Each row has a name. After each piece below comes the name of the row it's from, unless a question asks for something else. Each question is about the rows just above it.

[ 78,  72, 114, 116,  86, 110, 108, 114, 117, 123, 113, 139] = G
[150, 115,  90, 113,  85,  52,  67,  29,   9,  44,  26,  44] = Z
[ 79,  60,  71,  91,  89,  80, 106,  87,  94, 104, 107, 106] = R
[ 42,  52,  92, 100,  97, 133, 127, 124, 147, 144, 145, 147] = N
[104,  73, 111, 116, 105, 114, 116, 114, 137, 130, 152, 126] = J
[150,  44,  27, 113,  90,   9, 115,  29,  67,  44,  85,  52] = Y
[83, 71, 42, 84, 53, 71, 40, 34, 25, 76, 32, 20] = V
[ 81, 136, 138, 130, 130, 118, 101,  96, 110, 125, 105, 109] = D
[122, 125, 108, 146,  76, 130, 146,  82, 110,  22,  89, 130] = F
[ 22,  76,  89,  82, 110, 108, 122, 125, 130, 130, 147, 146] = S
[130, 108, 125, 122,  76, 130, 147,  22, 110, 146,  82,  89] is which row reordered?	S
Which row holds these entries in another order? [ 44,  26,  44,   9,  29,  67,  52,  85, 113,  90, 115, 150]	Z
Put [  9,  26,  29,  44,  44,  52,  67,  85,  90, 113, 115, 150] back in order: which row is it?	Z

[122, 143,  67, 120, 136, 104, 138]  X
[ 89, 157, 123,  52,  56,  61, 152]  A
[136, 137, 143,  67, 122, 120, 104]  K
[139, 132, 145,  69, 124,  54, 126]  W
[ 95,  54,  76, 136, 117, 138,  56]  Q
[134, 122, 143,  67,  53, 137, 136]  T
[ 66,  79,  65, 120,  73, 135,  81]  E
[ 73, 135, 120,  79,  81,  67,  65]  U
Which row holds these entries in another order? [137, 104, 136,  67, 120, 143, 122]	K
Which row holds these entries in another order? [ 79,  66,  65, 135,  81, 120,  73]	E
Put [ 65,  67,  73,  79,  81, 120, 135] back in order: which row is it?	U
[135,  66,  73,  65,  79,  81, 120] is which row reordered?	E

[ 99,  91,  89, 105,  96,  93] : sutu
[ 53,  86,  76, 173, 104, 106] : kabep
[ 35, 174, 174, 159, 151, 180] : kefi
[ 70, 132, 132, 128, 123, 136] : pemu
[ 51, 101,  90, 169, 112, 117] : kufa
[174, 174, 180,  35, 150, 159] : naf
[159,  55,  60,  37,  65,  45] : zike
[ 76,  51,  39, 155,  82,  73] : rapo
[ 71, 132, 136, 128, 123, 132] : kan
[ 68,  59,  46, 163,  87,  80] : divav
[ 85,  46,  36, 145,  76,  64] : susid
[ 99,  91,  90, 105,  96,  93] : rilin
Put [132, 132, 136, 128, 123,  70] back in order: which row is it?	pemu
Which row holds these entries in another order? [ 39,  51,  73,  76,  82, 155]	rapo
Which row holds these entries in another order? [180, 151, 159, 174, 174,  35]	kefi
Put [136,  70, 132, 132, 128, 123] back in order: which row is it?	pemu
Which row holds these entries in another order? [136, 123, 128, 132, 132,  70]	pemu
Which row holds these entries in another order? [ 37,  65,  45, 159,  55,  60]	zike

[ 55,  34, 101,  48, 117, 127,  95,  42, 168, 158] : M
[ 31,  49,  87, 139, 116,  29, 126,  80,  94, 124] : P
[139, 111, 129,  69, 165,  11, 170,  52, 117,  85] : C
[ 94, 139,  29, 124,  50,  80,  31,  87, 116, 126] : L
Which row holds these entries in another order? [ 34,  42,  48,  55,  95, 101, 117, 127, 158, 168]	M
Put [ 29,  31,  49,  80,  87,  94, 116, 124, 126, 139] back in order: which row is it?	P

[ 74,  75,  67, 100, 120,  74, 130, 126, 139, 119,  91] -> zode
[ 82,  84,  98, 110,  95, 136, 123, 108,  76,  86, 140] -> Muzor
[ 89,  84,  75,  93, 132, 102, 122, 143,  81, 124,  73] -> Vir
[ 55,  49, 121,  89, 126, 109,  75, 102, 133,  15, 112] -> tova
[ 89, 109,  55, 113, 133,  49, 126,  15, 102,  75, 121] -> depo
[ 75,  14, 126, 112, 109, 102, 133, 121,  55,  50,  89] -> Nule
[ 90,  75,  78, 106,  98,  97, 145, 137,  96, 105,  81] -> purur
[100,  79,  98, 124,  59,  71, 122, 114, 114,  64,  73] -> Tugu
[121,  55, 133, 126,  14,  89, 109,  75, 102,  49, 112] -> batu
[123,  98,  86, 110,  84, 136, 140,  95,  77,  82, 108] -> zer
[ 73, 101,  76,  82, 107,  93, 118, 115,  99, 123,  85] -> kizad
[ 74,  62,  72, 106,  91, 131, 137, 126,  53, 122,  84] -> kesam
Put [ 76,  82,  84,  86,  95,  98, 108, 110, 123, 136, 140] back in order: which row is it?	Muzor
Which row holds these entries in another order? [ 15,  49,  55,  75,  89, 102, 109, 113, 121, 126, 133]	depo
Put [108, 123,  98,  86, 110,  84, 136, 140,  95,  77,  82] back in order: which row is it?	zer
Which row holds these entries in another order? [108,  82,  77,  95, 140, 136,  84, 110,  86,  98, 123]	zer
Which row holds these entries in another order? [112,  49, 102,  75, 109,  89,  14, 126, 133,  55, 121]	batu
Which row holds these entries in another order? [126,  49,  89, 121, 112,  14, 102,  55, 133, 109,  75]	batu
[ 15, 112,  55,  49, 121,  89, 126, 109,  75, 102, 133] is which row reordered?	tova

[ 89, 111,  95,  92, 105, 110,  95, 102, 114, 101,  86,  95,  83,  98, 111,
 101, 106, 100,  90, 111,  97, 119, 103,  96, 122,  88,  87,  90,  87, 116,
  89,  88] : meb
[ 91, 107, 103,  93,  91, 100,  91,  96,  91, 106,  96,  41,  97, 109,  96,
 125, 119, 101,  89,  99, 103,  92,  99,  90, 106,  72, 102, 101, 103, 192,
 112, 119] : feni
[119,  83,  88, 100, 111,  87,  95,  92, 111,  90, 114,  90, 101,  96,  95,
 102,  89,  98, 111, 122, 101, 106, 110,  97,  89,  86,  87,  95,  88, 117,
 103, 105] : pige
Put [ 97,  88, 100, 119, 103,  89, 101,  92, 106,  83,  90,  95, 105,  95,  96,
  88, 110, 114,  86,  90,  87, 111, 117, 111, 102,  95,  89,  98, 111,  87,
 122, 101] back in order: which row is it?	pige
[ 97, 103,  95,  88, 101,  90, 122, 106,  88,  98, 116,  87,  96, 110,  95,
 102,  89, 111,  95,  92,  87, 101,  83, 105, 100, 114, 111, 111,  86, 119,
  89,  90] is which row reordered?	meb

